In the data rows, the value 128 means zero.
Here are some numbered points:
165:83:147:106:146:70:163:100:109:114:100:117:108:110:96:135:112:100:119:112:143:110:130:130:105:117:133:101:58:119:144:129:125:55:113:152:109:170:130:107:84:111:124:76:146:104:172:85:133:135:177:107:151:178:129:141:124:81:144:135:98:123:157:101:118:157:129:124:188:129:171:117:90:117:109:110:140:170:106:83:172:132:127:95:127:125:117:102:122:46:116:121:114:112:114:128:145 0
146:166:120:74:199:172:122:145:145:143:99:137:99:152:49:110:108:91:144:107:104:82:99:164:120:161:120:102:204:121:144:138:129:168:91:120:217:165:95:95:133:134:194:67:110:126:120:90:184:101:157:144:94:144:151:85:120:111:92:217:114:164:177:77:125:173:146:94:190:131:119:157:114:119:162:109:167:114:151:142:123:123:129:90:147:110:184:89:155:114:138:51:130:181:69:77:131 1
128:151:161:67:161:122:95:144:163:120:114:128:146:117:136:119:109:129:122:105:117:162:134:113:109:110:156:83:34:123:162:156:177:99:99:165:96:146:135:127:69:80:115:30:70:91:122:92:130:115:142:157:86:151:119:175:99:78:91:136:99:142:192:180:106:155:23:47:149:121:126:139:180:186:153:113:145:57:125:93:136:87:122:141:157:132:162:112:156:181:130:93:209:120:102:137:173 2
16:88:175:54:107:86:60:147:172:57:190:106:168:67:141:122:157:115:98:65:199:183:222:94:163:100:187:135:152:93:213:196:126:77:192:237:218:121:127:67:192:61:156:181:157:91:118:152:134:182:102:201:100:98:181:150:122:153:172:126:103:99:190:149:98:41:161:187:50:203:165:198:197:153:168:162:113:41:52:113:81:229:102:105:168:166:118:112:95:137:232:211:69:88:163:204:163 3
186:86:157:190:173:139:152:47:172:122:90:139:89:97:161:86:91:102:136:160:108:109:130:124:91:85:163:163:62:136:106:63:86:135:88:115:91:87:176:122:112:179:122:64:67:162:125:133:122:117:144:129:186:103:180:155:103:123:124:139:111:113:154:106:82:122:124:173:166:183:42:124:140:94:188:131:141:154:177:143:157:188:62:149:113:120:152:96:61:125:86:156:221:87:157:100:97 4
209:195:164:153:167:179:174:218:80:155:60:194:81:187:85:179:100:98:162:70:91:123:96:74:79:105:143:162:79:198:108:46:72:178:126:126:94:114:110:167:48:195:80:115:79:90:165:130:91:90:71:133:181:93:121:136:144:151:151:239:152:161:176:175:103:100:155:79:235:85:89:116:136:136:146:154:163:155:127:87:149:124:179:160:155:93:102:158:112:143:27:122:119:126:58:97:90 5
198:126:87:198:137:130:135:60:170:158:87:161:99:91:124:154:178:212:126:166:80:123:150:166:76:207:135:116:140:147:44:182:187:172:115:89:145:117:118:157:114:187:143:148:177:191:210:153:105:131:37:14:159:116:74:57:132:142:65:183:119:117:113:95:171:129:140:110:98:57:164:23:125:159:79:97:109:71:206:187:131:80:156:196:95:45:125:124:99:99:145:72:153:164:120:125:186 6
129:166:91:133:164:162:94:29:236:155:175:118:82:127:131:90:84:130:65:135:140:101:87:141:193:126:93:207:186:109:165:134:248:107:136:104:132:153:98:148:165:69:75:88:142:119:158:138:93:52:122:126:194:74:32:85:124:203:133:66:148:141:93:119:97:201:153:172:123:175:109:114:118:149:93:132:118:78:139:211:129:135:122:150:134:148:82:141:107:183:157:142:117:184:141:135:104 7
42:63:142:89:138:148:87:121:115:119:108:86:145:94:162:91:81:94:146:125:96:97:137:113:114:49:130:121:119:170:146:101:143:102:137:95:130:140:121:169:100:108:100:123:133:96:86:153:146:119:151:85:152:150:144:92:84:141:137:66:35:153:132:152:105:136:126:153:141:75:73:120:109:151:148:155:148:186:198:112:153:199:80:11:128:162:115:85:123:136:88:141:183:86:119:167:108 8
152:175:140:193:151:163:143:171:102:156:52:147:115:194:149:130:149:129:215:107:57:91:97:63:249:180:108:135:134:175:86:51:62:159:111:42:164:94:113:167:170:122:96:100:130:145:78:125:114:190:135:104:200:78:142:124:126:95:154:144:104:121:91:108:96:110:134:90:99:71:111:115:103:116:192:69:150:111:171:144:180:153:153:126:160:103:146:166:89:57:126:50:106:143:83:57:135 9
173:129:153:152:37:193:133:97:143:117:138:101:157:174:172:193:130:129:108:144:136:134:169:172:103:121:140:166:183:125:128:197:181:47:153:163:94:105:134:166:161:71:113:127:145:155:143:110:96:154:100:112:115:99:89:145:90:140:148:81:78:116:73:99:131:149:84:85:153:81:152:127:101:129:132:149:181:103:103:255:167:136:68:155:163:153:131:137:92:60:196:235:189:134:165:104:144 10
133:134:143:72:101:114:168:169:153:143:142:69:157:170:110:94:189:155:139:171:145:170:128:163:215:161:90:129:119:159:138:116:192:143:95:143:91:131:132:136:152:134:183:114:161:149:172:151:111:87:127:101:144:106:128:124:131:126:53:113:163:173:37:101:70:135:144:151:140:124:112:181:129:165:125:82:95:138:96:84:121:98:160:140:111:166:94:110:69:67:102:151:175:147:123:116:115 11
110:146:82:114:114:86:130:143:105:124:97:106:122:141:110:132:190:114:101:184:106:118:156:119:122:107:133:85:136:205:126:73:90:123:145:123:102:94:117:110:143:116:75:162:145:170:113:171:128:98:125:125:149:81:155:125:94:126:132:110:168:143:89:73:97:161:151:137:53:61:111:99:82:156:64:140:109:136:146:128:120:126:146:166:179:150:84:159:166:120:208:121:180:177:127:94:109 12
141:88:116:203:105:106:130:142:232:128:102:141:59:116:114:111:127:144:201:119:118:160:156:134:145:126:104:111:109:112:135:110:186:95:133:69:77:183:45:102:132:117:135:67:117:166:116:138:135:79:102:134:89:140:166:155:127:149:96:73:83:53:137:187:196:117:115:70:78:175:121:107:174:144:150:55:90:109:165:120:147:153:136:143:87:194:170:95:123:139:108:110:140:157:81:137:102 13
10:141:110:169:58:94:165:171:93:94:77:106:160:54:148:136:199:178:122:62:124:128:154:124:167:136:193:109:76:25:127:125:70:92:141:129:131:163:67:152:116:200:153:84:191:107:63:113:99:135:77:194:145:72:204:163:182:187:156:141:98:59:175:148:109:126:116:136:115:69:135:138:111:156:207:134:177:91:115:118:89:98:103:102:204:129:167:162:146:163:162:96:74:146:135:243:130 14
58:79:92:55:160:67:98:182:67:115:156:90:112:163:156:93:169:160:160:117:206:131:138:169:189:116:213:93:46:118:187:151:13:198:96:217:125:200:111:76:53:151:100:78:135:101:123:104:170:126:56:204:90:196:152:188:119:182:171:88:97:122:172:143:162:145:139:128:151:30:167:214:178:176:134:88:163:155:58:106:112:127:55:63:152:152:90:177:163:136:138:122:105:164:121:229:154 15
83:150:140:64:106:139:144:146:69:180:146:118:142:51:159:93:186:134:159:79:155:118:104:156:69:89:143:145:69:113:69:151:116:74:133:104:78:153:143:120:206:130:159:149:61:158:93:133:99:95:192:150:139:74:53:132:57:96:133:110:132:77:72:195:86:142:143:157:86:108:138:97:144:71:117:149:155:51:110:116:100:93:124:176:119:176:76:121:157:74:168:131:179:141:126:85:127 16
2:61:167:47:116:57:166:148:151:100:136:92:169:91:182:141:138:102:143:58:217:133:173:175:161:39:123:75:86:118:255:140:123:153:107:169:135:164:123:30:119:134:134:156:69:96:109:134:58:140:106:236:79:149:149:210:132:114:144:147:109:94:216:139:80:138:88:131:184:159:131:189:228:142:200:210:143:58:52:19:104:189:83:93:116:173:110:157:196:156:169:163:83:102:141:219:120 17
169:128:91:152:68:80:141:122:173:99:90:131:166:159:139:175:163:157:119:119:104:166:79:104:99:123:153:177:74:80:73:121:55:69:120:120:97:92:134:163:84:94:104:108:161:134:103:119:62:137:218:88:93:164:60:132:136:124:90:125:58:82:104:129:172:96:138:128:158:183:97:65:128:123:125:149:165:74:149:215:133:119:169:168:130:94:174:155:140:157:163:103:138:87:113:128:153 18
220:150:104:115:141:236:176:107:133:178:111:101:119:149:137:146:133:64:46:134:84:101:54:128:41:146:109:94:188:142:68:101:179:77:153:147:102:102:96:111:170:131:171:201:33:152:104:153:112:111:132:98:207:155:128:82:144:100:102:175:187:187:150:123:159:153:150:130:131:86:156:72:142:152:138:62:82:133:113:142:92:131:146:174:151:151:98:130:120:199:125:99:183:189:129:61:91 19
0:29:97:29:102:60:98:244:93:35:121:171:205:52:169:157:92:176:71:56:209:100:198:140:197:66:209:49:91:78:222:196:143:129:114:176:166:178:126:27:68:60:92:198:158:91:92:121:164:148:144:201:14:130:151:251:140:200:158:67:96:84:255:58:98:80:83:102:3:152:149:121:172:193:128:216:150:135:20:0:164:147:47:149:167:208:139:173:240:133:195:141:52:88:106:248:114 20
0:64:142:72:86:32:119:190:93:95:141:123:227:100:141:153:163:182:92:0:202:165:254:195:152:74:213:96:183:42:255:160:100:172:140:225:158:180:136:0:127:134:89:156:144:57:88:85:154:232:60:243:0:165:174:226:205:195:194:107:111:88:235:97:47:105:53:58:42:127:185:217:154:201:136:116:84:91:0:17:158:169:0:103:134:223:155:132:255:96:184:99:8:135:63:200:143 21
172:180:113:68:103:100:163:140:83:127:81:164:111:195:106:129:122:122:164:109:57:129:117:110:145:195:123:162:148:148:90:110:101:149:213:60:191:91:117:154:129:159:148:99:84:95:134:115:135:158:123:159:136:164:142:107:134:42:110:149:120:197:135:107:144:126:96:122:126:68:187:161:100:93:172:97:79:160:170:126:141:126:114:144:115:116:92:188:164:121:75:32:107:166:80:167:109 22
220:92:117:112:134:123:75:106:152:114:177:104:191:144:100:151:152:136:91:139:92:141:141:148:81:147:78:162:131:165:39:201:119:170:118:176:122:38:103:106:164:107:139:135:105:114:164:137:151:117:130:117:117:148:105:117:119:157:86:89:157:212:76:171:96:140:105:144:89:180:126:74:170:135:146:78:119:128:120:158:138:128:126:145:105:169:112:137:152:113:130:159:139:143:135:102:168 23
193:186:134:144:141:130:127:111:77:187:66:137:130:188:130:114:97:137:133:95:91:178:121:129:105:201:123:85:92:181:75:62:35:178:149:94:99:32:126:151:137:144:132:89:95:229:120:97:34:154:119:93:157:95:139:98:166:82:125:183:90:204:140:190:147:138:128:173:152:12:53:152:139:102:81:135:67:184:169:162:174:113:127:180:107:42:47:175:91:91:59:86:154:133:103:110:122 24
112:80:126:79:12:139:120:72:144:114:201:80:160:163:126:108:83:60:38:186:149:77:106:89:114:137:88:150:108:108:159:103:163:166:127:152:107:174:115:145:194:57:133:198:78:200:125:126:140:172:168:86:153:148:116:71:150:104:155:95:179:83:98:128:114:128:158:157:109:199:122:134:203:125:152:132:119:164:221:163:121:144:181:125:91:104:127:135:137:94:95:146:194:129:155:164:122 25
203:144:115:107:103:173:208:129:111:151:144:81:119:169:123:138:90:136:141:191:132:145:120:133:160:112:79:140:171:108:67:121:177:119:127:92:115:129:95:171:96:139:148:140:148:178:61:128:98:129:153:59:178:118:121:112:116:116:91:108:100:103:8:144:255:55:161:72:159:118:130:135:104:95:136:46:85:102:146:151:101:160:87:175:98:134:143:139:69:110:122:113:176:188:121:101:70 26
116:147:108:70:153:133:182:147:74:128:120:50:177:76:120:162:91:93:154:153:147:89:199:160:103:140:156:64:160:149:115:127:66:102:131:208:77:107:119:198:172:135:66:157:63:119:60:128:125:144:75:133:129:135:118:162:157:132:157:80:216:173:140:138:102:164:91:210:150:107:56:108:75:123:138:97:189:110:148:126:106:194:131:57:145:110:86:50:88:99:108:134:205:115:100:109:71 27
125:118:111:60:167:147:130:96:141:20:128:126:173:176:101:107:117:91:87:147:49:40:103:167:164:173:160:87:195:147:118:106:151:139:90:145:118:121:143:120:136:89:176:189:23:157:84:151:130:105:115:190:102:171:134:139:94:102:155:88:163:112:79:126:130:121:101:149:123:74:73:142:127:162:118:148:131:110:91:84:125:102:156:169:49:149:125:73:168:132:146:141:122:167:173:72:91 28
191:147:83:162:156:108:157:80:106:217:80:157:86:106:98:193:105:190:202:124:77:138:116:73:157:119:95:139:84:135:112:70:79:110:205:67:128:42:77:60:135:157:158:78:156:170:110:46:93:132:73:106:189:72:123:184:163:74:65:151:145:107:42:163:184:174:147:72:82:19:194:147:124:150:94:78:120:163:215:216:112:114:152:94:135:58:110:136:123:101:92:99:154:116:93:145:193 29
188:137:81:157:163:90:165:94:75:145:68:118:124:136:142:174:91:240:127:130:93:126:151:118:116:130:158:127:91:94:103:93:200:127:160:99:175:158:185:171:85:108:149:140:156:153:171:133:138:133:117:102:142:109:82:141:133:103:121:84:117:97:104:54:198:142:23:149:114:107:185:172:92:124:171:171:121:140:168:141:107:139:136:179:126:116:119:96:73:108:164:172:106:124:141:160:200 30
156:202:144:127:124:151:170:149:142:179:69:157:98:184:126:146:121:216:172:169:57:189:79:115:107:167:23:100:105:160:91:171:138:100:133:63:154:131:97:141:122:167:163:109:103:123:73:112:43:92:110:93:228:171:105:129:149:123:106:156:128:160:109:117:181:64:143:82:159:138:100:127:80:91:84:81:121:132:154:198:132:103:154:111:112:46:96:95:102:154:81:216:132:156:69:104:100 31
85:130:92:92:109:177:144:87:119:176:98:141:45:157:47:119:148:131:168:122:86:109:73:164:150:160:88:98:106:147:70:129:94:134:151:109:103:107:139:164:141:207:78:160:143:132:85:82:144:143:47:131:143:100:112:147:190:155:166:82:156:142:127:148:128:179:94:69:139:113:142:125:139:59:120:133:80:159:117:112:144:164:121:88:168:83:99:113:123:157:193:97:98:179:114:136:196 32
111:82:145:116:117:101:156:121:110:84:94:140:162:129:148:105:125:85:109:101:176:129:148:158:112:112:148:162:95:37:236:171:142:135:136:171:100:151:152:76:111:171:105:117:121:124:188:109:167:140:166:144:84:209:154:136:244:142:159:98:125:58:117:108:90:40:84:110:100:147:116:96:166:180:138:233:134:151:56:100:145:110:68:104:84:93:174:120:129:157:133:153:122:110:103:129:87 33
124:177:214:192:189:77:177:69:73:105:50:132:81:208:135:116:98:80:150:151:163:110:71:123:37:56:153:198:79:206:139:24:154:175:135:163:108:157:164:159:94:135:183:100:86:150:107:177:111:146:138:127:177:139:165:89:101:176:130:184:58:90:155:147:135:118:144:137:231:140:79:113:96:115:122:144:222:120:154:105:132:143:133:53:119:42:129:99:121:142:27:120:128:105:185:36:120 34
66:111:124:101:163:97:89:163:118:211:171:97:133:82:127:82:138:117:211:82:155:135:88:146:164:142:145:78:181:159:138:177:145:125:81:208:114:142:115:102:133:76:169:115:107:110:106:64:164:90:99:171:94:130:107:87:158:65:142:69:121:108:184:126:206:93:162:137:78:155:100:147:152:89:145:106:124:162:123:127:119:130:129:89:122:165:167:154:136:141:160:147:167:154:137:119:125 35
116:117:110:129:158:160:150:105:127:148:81:144:122:161:61:172:146:177:60:190:121:104:164:125:90:149:109:160:155:141:96:197:125:97:101:145:92:67:141:132:169:78:132:141:121:99:171:154:146:128:160:73:154:91:66:118:162:130:146:90:145:128:72:57:102:190:109:115:100:156:162:148:180:118:129:137:150:124:178:171:80:88:108:211:173:97:103:170:211:164:104:95:136:163:168:140:142 36
153:161:136:239:170:173:131:97:168:135:169:124:97:187:147:121:113:114:135:147:89:99:113:136:117:207:125:141:146:114:143:220:220:92:171:134:97:105:168:184:205:117:144:134:93:252:193:81:106:81:155:0:183:122:104:94:96:99:120:150:181:128:0:133:89:192:106:130:127:123:131:139:134:113:65:114:125:120:118:143:67:86:146:203:58:78:105:86:107:117:209:174:172:161:143:45:144 37
0:51:122:136:140:128:122:208:164:90:190:78:234:113:146:171:153:143:124:90:230:54:139:79:180:34:186:101:133:126:191:110:67:144:56:161:60:156:184:80:155:134:85:148:183:138:47:76:117:182:108:235:64:168:199:193:148:196:203:170:66:109:237:126:107:45:181:135:108:65:157:178:116:158:154:166:138:150:103:10:139:109:77:91:197:163:88:154:147:110:157:141:97:114:113:206:94 38
114:129:98:113:184:135:145:88:99:113:169:75:193:116:151:134:130:89:112:106:140:162:133:157:179:123:117:110:122:77:126:170:181:101:119:202:131:198:136:152:137:136:79:153:139:167:124:185:82:155:106:150:135:179:151:118:135:183:148:70:115:187:145:88:126:222:130:170:137:130:130:138:127:224:137:187:103:160:62:88:119:182:114:130:161:144:204:118:208:113:135:142:186:92:136:93:119 39
58:52:196:122:84:98:109:99:127:137:184:103:104:167:146:143:91:120:79:76:193:210:140:164:148:193:119:105:211:122:201:218:195:139:102:144:130:143:144:149:88:82:181:141:139:111:159:136:163:122:178:156:100:112:118:133:187:145:125:140:169:77:155:86:99:139:76:82:56:182:130:165:115:151:166:143:99:121:94:78:125:144:87:105:92:168:147:39:169:132:203:190:131:156:172:115:126 40
118:208:89:84:131:67:126:179:168:146:165:75:149:156:86:132:212:84:122:164:125:123:154:133:145:180:74:101:112:73:89:149:96:96:132:61:131:119:80:153:145:130:108:199:162:97:96:158:174:160:125:125:115:151:108:132:159:126:75:78:199:149:73:119:162:148:132:82:130:173:185:144:138:160:67:47:114:143:146:64:72:115:106:78:166:115:68:143:103:51:250:94:105:123:137:173:203 41
135:145:135:84:58:172:126:128:168:136:143:116:116:102:125:185:125:201:112:106:177:73:173:132:145:90:171:113:147:139:152:132:116:119:90:139:105:55:124:167:175:87:120:174:151:106:120:116:111:170:158:124:89:95:112:125:124:137:170:90:191:118:130:155:128:169:200:188:110:188:128:123:153:134:88:87:140:147:190:172:155:132:134:183:93:168:106:111:163:28:119:105:114:130:155:106:133 42
174:129:105:43:108:71:164:189:48:115:113:101:158:117:137:90:166:114:164:80:182:92:80:140:193:97:117:119:69:140:141:28:33:141:85:75:93:78:196:97:135:144:143:51:121:96:97:119:117:55:166:115:206:92:174:131:182:86:198:220:84:183:234:176:124:116:99:153:162:110:93:183:176:95:155:194:114:243:124:99:155:197:158:101:153:91:86:95:131:127:85:99:111:66:108:134:89 43
102:89:150:180:112:69:145:93:103:124:102:127:19:193:95:130:118:64:143:131:139:156:23:164:160:171:171:134:146:130:115:126:83:81:104:117:120:231:21:146:96:168:202:73:223:138:111:118:163:83:139:172:199:185:114:119:73:137:144:76:43:125:164:151:188:104:118:154:202:158:89:133:80:57:146:79:176:50:163:97:159:148:147:68:140:73:240:131:44:199:99:93:115:165:118:136:131 44
116:87:131:40:96:79:95:130:136:95:163:129:168:158:120:145:121:101:71:136:159:92:106:154:124:114:141:200:204:185:102:208:153:130:116:135:192:154:93:28:79:68:144:160:62:112:139:193:198:69:123:150:145:197:189:139:94:161:129:118:113:138:106:146:158:195:108:147:112:166:65:124:181:159:158:104:97:132:94:80:104:79:190:110:170:172:203:106:207:158:92:155:179:107:146:117:26 45
74:154:169:42:63:173:121:166:95:90:141:76:197:84:131:97:122:106:116:90:152:116:106:131:136:106:120:124:115:132:255:113:60:156:169:124:148:153:113:122:111:152:113:106:218:91:92:133:143:128:144:95:113:59:153:166:89:130:240:51:156:150:208:119:131:87:163:121:145:195:158:136:86:93:115:212:116:161:120:114:131:146:78:109:131:134:174:124:175:173:137:116:108:74:196:137:142 46
140:145:165:111:168:134:140:89:157:143:209:84:82:127:123:110:94:112:160:113:99:92:128:146:114:136:96:149:190:116:90:194:95:151:98:74:129:85:145:241:104:126:55:123:125:102:139:171:146:163:147:105:151:172:138:102:124:152:115:126:154:124:84:78:61:255:141:157:95:143:123:91:62:102:115:154:87:101:128:154:24:101:98:155:135:168:105:130:133:160:144:203:96:134:135:72:158 47
105:165:131:17:104:84:107:77:179:108:199:115:165:149:154:145:100:128:76:156:120:109:84:156:96:139:203:129:167:142:91:171:176:137:72:54:121:114:132:171:140:138:128:104:86:118:109:70:130:91:154:96:191:164:67:113:99:124:210:103:154:93:142:109:140:142:121:130:192:219:154:116:134:146:126:136:114:112:130:119:105:116:124:150:106:183:81:94:86:175:128:226:150:136:178:107:53 48
New points follow, each followed by the numbers of its two nearest points above, looking only along the 6 directions in which the numbered points spread most, nearest first.
147:106:153:187:147:168:157:141:182:86:110:127:96:165:146:117:159:159:148:177:83:108:103:113:137:190:88:138:140:141:97:164:103:124:132:130:121:142:99:190:183:112:105:52:153:104:115:135:59:76:146:76:177:69:93:114:158:114:101:104:82:100:98:127:167:154:127:116:129:101:165:72:115:82:150:108:75:84:188:155:111:75:162:149:111:140:154:219:69:78:189:192:149:136:105:97:181 26 18
109:92:134:125:119:125:133:151:169:115:136:60:149:110:114:198:149:138:133:120:111:134:74:103:72:176:81:111:156:159:118:134:128:138:128:85:162:174:40:85:145:127:195:74:138:120:135:83:129:160:88:103:136:114:124:137:119:98:81:123:144:116:94:207:153:129:140:118:114:63:150:170:127:177:152:30:112:176:155:124:93:110:132:145:162:152:173:233:163:143:178:107:202:189:78:173:116 32 11
64:95:127:168:126:75:100:95:151:99:151:174:174:128:79:184:147:165:41:118:154:85:166:157:134:152:87:148:132:107:118:138:107:69:172:182:154:116:79:142:144:103:158:188:184:146:173:114:193:100:89:102:96:60:111:137:117:139:56:117:132:127:75:182:104:99:149:111:63:142:151:122:117:185:46:76:119:67:118:139:124:46:114:145:178:160:119:151:177:81:224:133:71:159:115:137:171 36 41
219:180:139:97:154:148:143:123:167:140:215:112:44:152:128:112:137:35:130:137:148:73:74:93:183:164:124:131:150:123:146:181:162:131:66:119:169:217:100:110:144:63:85:82:162:176:164:240:131:78:173:140:81:116:130:124:96:143:58:110:210:125:52:166:159:160:120:151:139:163:89:144:163:128:111:76:115:137:167:75:136:121:136:137:76:193:144:141:83:100:110:194:164:124:180:57:169 48 47
65:107:84:128:150:52:116:198:145:129:106:185:108:118:87:148:181:141:192:77:115:147:131:171:167:150:124:129:48:129:174:115:107:180:105:118:113:169:108:51:137:111:64:114:226:138:102:85:182:80:88:199:95:104:208:128:175:122:109:162:124:165:251:128:133:159:116:88:64:148:124:130:154:139:150:106:46:114:141:40:105:140:135:167:153:93:209:121:136:154:137:124:58:149:89:161:171 15 14
142:189:160:250:71:76:97:101:151:229:130:133:101:134:59:172:107:136:165:105:70:74:94:104:161:159:129:100:140:186:121:98:158:80:150:61:190:97:129:122:154:118:180:135:168:119:119:93:179:160:116:192:184:106:132:90:94:116:142:84:140:153:109:152:215:150:199:112:135:109:138:100:126:142:168:81:179:175:177:195:160:150:185:112:143:127:105:177:55:109:148:53:152:189:126:51:116 26 31
138:74:20:117:128:135:185:127:154:141:47:104:140:134:186:90:94:129:59:98:121:178:83:142:131:64:44:125:78:97:91:93:139:137:116:151:168:49:172:112:83:134:134:109:175:185:124:145:97:161:142:155:142:162:123:128:143:147:206:168:96:169:139:92:121:67:98:101:204:102:139:119:91:91:126:145:160:167:69:121:171:134:165:92:121:64:124:97:151:130:132:92:69:58:129:211:105 0 2
99:126:86:141:163:181:115:171:105:166:95:111:133:177:162:95:149:126:143:139:128:121:158:149:61:140:175:147:153:129:174:195:117:124:109:170:63:129:119:67:66:144:134:169:127:102:73:123:179:163:76:133:101:73:175:138:96:139:86:127:127:112:92:113:122:87:160:129:93:116:93:117:144:89:154:72:122:105:191:114:114:121:116:109:83:168:107:118:127:159:121:118:123:153:73:222:64 0 35
107:103:93:147:166:156:109:112:247:138:148:158:86:121:117:62:123:118:159:166:114:124:144:130:122:123:81:94:137:176:104:199:142:170:147:194:165:95:133:71:113:139:138:166:119:144:151:145:138:99:161:86:130:178:129:100:175:91:146:142:162:120:113:92:154:159:112:109:158:172:135:60:81:126:98:89:137:153:153:129:108:165:181:170:134:142:107:84:159:153:35:110:148:138:119:122:69 11 23
152:178:185:136:127:140:104:203:43:145:149:158:104:95:138:142:147:94:177:114:120:192:110:123:93:183:180:122:61:143:117:49:74:172:115:168:124:91:174:179:91:159:111:110:220:90:81:104:117:102:115:93:166:149:175:139:160:59:163:190:146:187:123:128:145:61:166:116:159:117:22:151:97:138:181:190:156:141:101:139:194:119:128:160:113:27:138:96:60:99:124:49:147:77:154:119:122 0 43
1:102:172:90:160:102:91:201:107:118:146:85:168:105:150:106:223:188:190:135:157:144:183:178:119:116:205:107:67:80:163:146:23:144:147:191:135:135:91:128:32:181:93:92:145:44:139:74:175:140:68:178:40:141:213:172:107:121:221:53:126:102:218:137:132:136:117:79:120:26:97:145:197:144:229:163:104:111:109:119:181:157:119:106:136:188:155:173:157:157:174:106:36:182:181:230:196 15 14
56:78:115:86:176:90:99:156:138:152:146:145:152:106:130:63:119:133:153:53:180:120:114:155:126:72:115:109:158:80:169:113:116:136:175:142:121:143:159:63:109:139:53:149:148:97:146:89:128:152:177:169:117:82:180:178:155:136:176:148:82:128:199:107:103:137:131:82:127:144:151:93:100:181:127:104:84:98:45:78:166:113:59:124:112:129:108:162:192:174:197:128:21:85:111:160:136 15 33
156:139:184:104:98:114:112:92:170:189:113:180:118:173:154:138:126:84:104:201:99:125:155:111:151:102:93:108:92:124:149:83:148:142:88:123:172:146:118:109:159:116:133:152:125:151:158:110:141:101:131:128:96:148:128:90:130:80:180:155:196:107:157:126:102:81:108:132:145:156:179:174:154:148:152:129:74:76:132:141:59:103:180:136:200:154:90:141:165:158:167:176:137:194:139:94:157 11 23
167:140:117:160:124:120:154:164:92:77:33:120:70:189:146:92:161:169:176:159:66:109:124:175:129:77:85:124:71:129:83:61:151:165:87:130:68:120:171:147:69:205:91:54:116:139:85:84:170:94:162:164:158:156:170:137:144:79:178:159:62:205:232:134:119:88:153:131:205:133:123:166:161:117:171:187:145:142:155:216:183:194:188:93:91:53:133:92:78:111:28:123:141:87:139:96:47 34 5
66:108:186:131:99:117:124:73:134:49:143:162:183:64:207:71:12:150:16:92:255:116:255:129:98:114:205:217:123:0:206:166:227:106:211:185:205:127:255:153:215:73:88:255:92:111:188:160:145:172:118:154:41:112:21:133:111:223:139:157:61:113:79:88:0:100:144:197:106:255:187:121:126:210:45:255:167:61:32:102:170:158:26:184:93:102:109:155:186:136:121:203:76:57:225:154:135 33 3
143:176:103:151:198:108:147:155:97:119:121:94:106:183:106:125:128:123:147:198:136:89:83:115:124:132:153:124:89:135:60:67:131:131:127:104:115:124:175:112:62:182:111:205:77:179:125:114:148:93:173:91:185:170:161:79:136:141:163:183:172:134:122:110:137:197:101:154:133:127:102:142:138:124:92:66:108:166:161:100:116:126:213:169:142:144:28:91:128:86:76:134:195:83:104:92:76 19 11
157:147:185:116:166:140:143:43:105:111:202:148:143:70:144:120:149:84:125:140:181:157:177:132:123:113:124:125:123:85:161:126:144:105:153:103:120:172:146:171:151:53:147:150:124:52:202:100:115:141:147:101:55:130:64:103:110:119:123:135:92:100:99:164:162:114:214:190:166:143:126:133:118:90:122:81:169:166:156:120:93:142:159:73:140:111:147:114:79:122:141:126:117:80:122:150:180 16 0
134:113:114:160:92:68:92:91:185:90:193:155:100:168:148:99:156:73:126:85:138:87:154:147:188:230:102:159:165:183:114:104:115:121:167:132:178:108:135:93:99:102:184:107:225:167:166:125:130:102:85:32:117:157:109:159:140:141:35:123:138:115:119:91:155:150:151:128:80:107:104:143:143:184:105:104:147:113:153:136:128:93:77:157:155:151:179:140:116:103:211:150:74:131:120:115:229 13 30
158:144:82:154:157:96:105:161:118:207:48:151:74:114:120:109:97:26:73:173:82:143:74:163:121:123:114:89:136:173:103:119:127:115:99:121:137:97:79:94:195:135:163:50:116:107:125:146:105:162:106:67:192:120:163:100:103:77:133:124:157:132:96:140:199:107:169:143:146:144:118:117:177:97:110:70:129:167:116:127:129:92:180:79:106:120:124:126:80:244:96:88:132:162:96:56:119 31 1
198:157:131:127:133:173:121:66:111:179:152:125:135:129:140:101:103:157:87:219:127:157:158:162:137:165:178:155:131:153:40:240:156:106:172:82:120:102:163:124:147:111:85:212:50:136:190:223:107:124:231:100:181:114:73:162:107:193:8:103:189:139:0:149:112:132:140:111:83:155:116:117:126:104:121:82:131:135:193:209:99:91:112:172:171:83:46:163:114:88:55:69:160:177:167:53:146 37 36
174:119:141:149:118:140:116:120:87:186:136:160:122:181:110:147:138:106:72:146:32:119:123:126:126:155:138:96:207:93:145:177:127:127:132:112:131:116:169:153:152:101:174:202:85:155:145:183:177:157:149:92:107:139:134:95:130:150:112:96:134:131:41:44:119:151:214:121:8:146:162:139:89:93:141:122:77:130:101:102:81:82:163:157:62:160:48:115:148:153:93:152:130:194:49:66:119 23 36
135:116:143:152:67:118:141:127:146:132:87:123:115:104:100:148:118:123:169:130:144:170:131:81:121:90:130:185:112:128:131:145:115:187:90:91:129:153:89:88:103:125:174:95:157:117:117:92:134:136:132:93:121:143:173:105:69:146:128:190:89:163:200:155:152:70:139:146:240:114:85:122:99:67:83:184:158:184:140:86:131:118:132:109:116:177:193:95:132:46:103:126:154:154:120:134:191 0 8
125:167:105:197:102:161:109:141:72:149:103:141:159:154:180:34:123:168:152:89:99:194:92:119:155:130:127:212:119:70:94:70:85:110:131:71:102:190:211:146:146:142:86:92:178:107:112:79:104:81:117:111:213:71:95:93:101:91:214:139:81:158:150:52:93:131:92:154:147:121:113:132:67:164:171:189:191:219:143:189:197:155:149:141:68:105:132:130:68:126:97:175:73:105:183:134:189 18 4
170:145:63:149:86:151:130:94:139:130:129:114:102:106:97:192:134:156:134:152:52:114:137:84:163:110:91:157:105:141:49:139:161:111:184:145:84:105:118:108:106:138:141:102:117:185:161:130:100:141:177:123:134:118:117:110:119:92:69:186:138:83:120:161:192:50:170:86:139:75:193:61:92:118:85:99:170:117:161:68:72:114:109:205:90:106:175:97:80:103:87:152:153:119:106:170:129 30 18
123:167:39:210:155:120:112:52:130:157:147:133:63:141:122:149:109:121:188:103:98:147:32:121:54:164:76:148:156:124:65:105:83:140:117:45:122:140:112:113:107:137:209:113:194:137:158:70:93:142:103:170:174:129:94:130:205:103:79:173:183:136:168:189:190:76:116:146:136:123:210:132:135:130:196:48:113:144:178:132:103:105:165:122:184:92:90:187:112:126:63:131:129:161:67:165:178 31 32
36:166:211:167:137:97:127:58:182:165:107:187:85:190:125:88:101:125:64:156:80:101:82:178:154:149:106:156:172:155:112:166:105:155:135:167:197:80:64:162:148:138:193:177:117:125:97:154:146:126:136:157:112:91:141:182:131:153:83:141:169:138:84:168:101:155:181:116:120:104:146:142:105:131:92:118:159:103:150:119:163:131:98:126:119:145:95:139:203:111:148:101:148:110:129:63:120 11 47
122:199:150:178:132:143:117:81:135:185:163:76:100:137:110:165:116:147:97:189:175:139:176:136:136:156:128:151:232:171:109:142:152:60:117:182:202:95:59:239:149:122:142:202:138:110:169:185:118:162:237:103:122:95:74:76:147:101:97:101:170:148:83:140:74:159:108:152:115:92:125:78:106:127:81:116:98:70:123:201:66:115:174:104:139:80:84:137:126:104:158:129:216:136:169:67:93 47 7
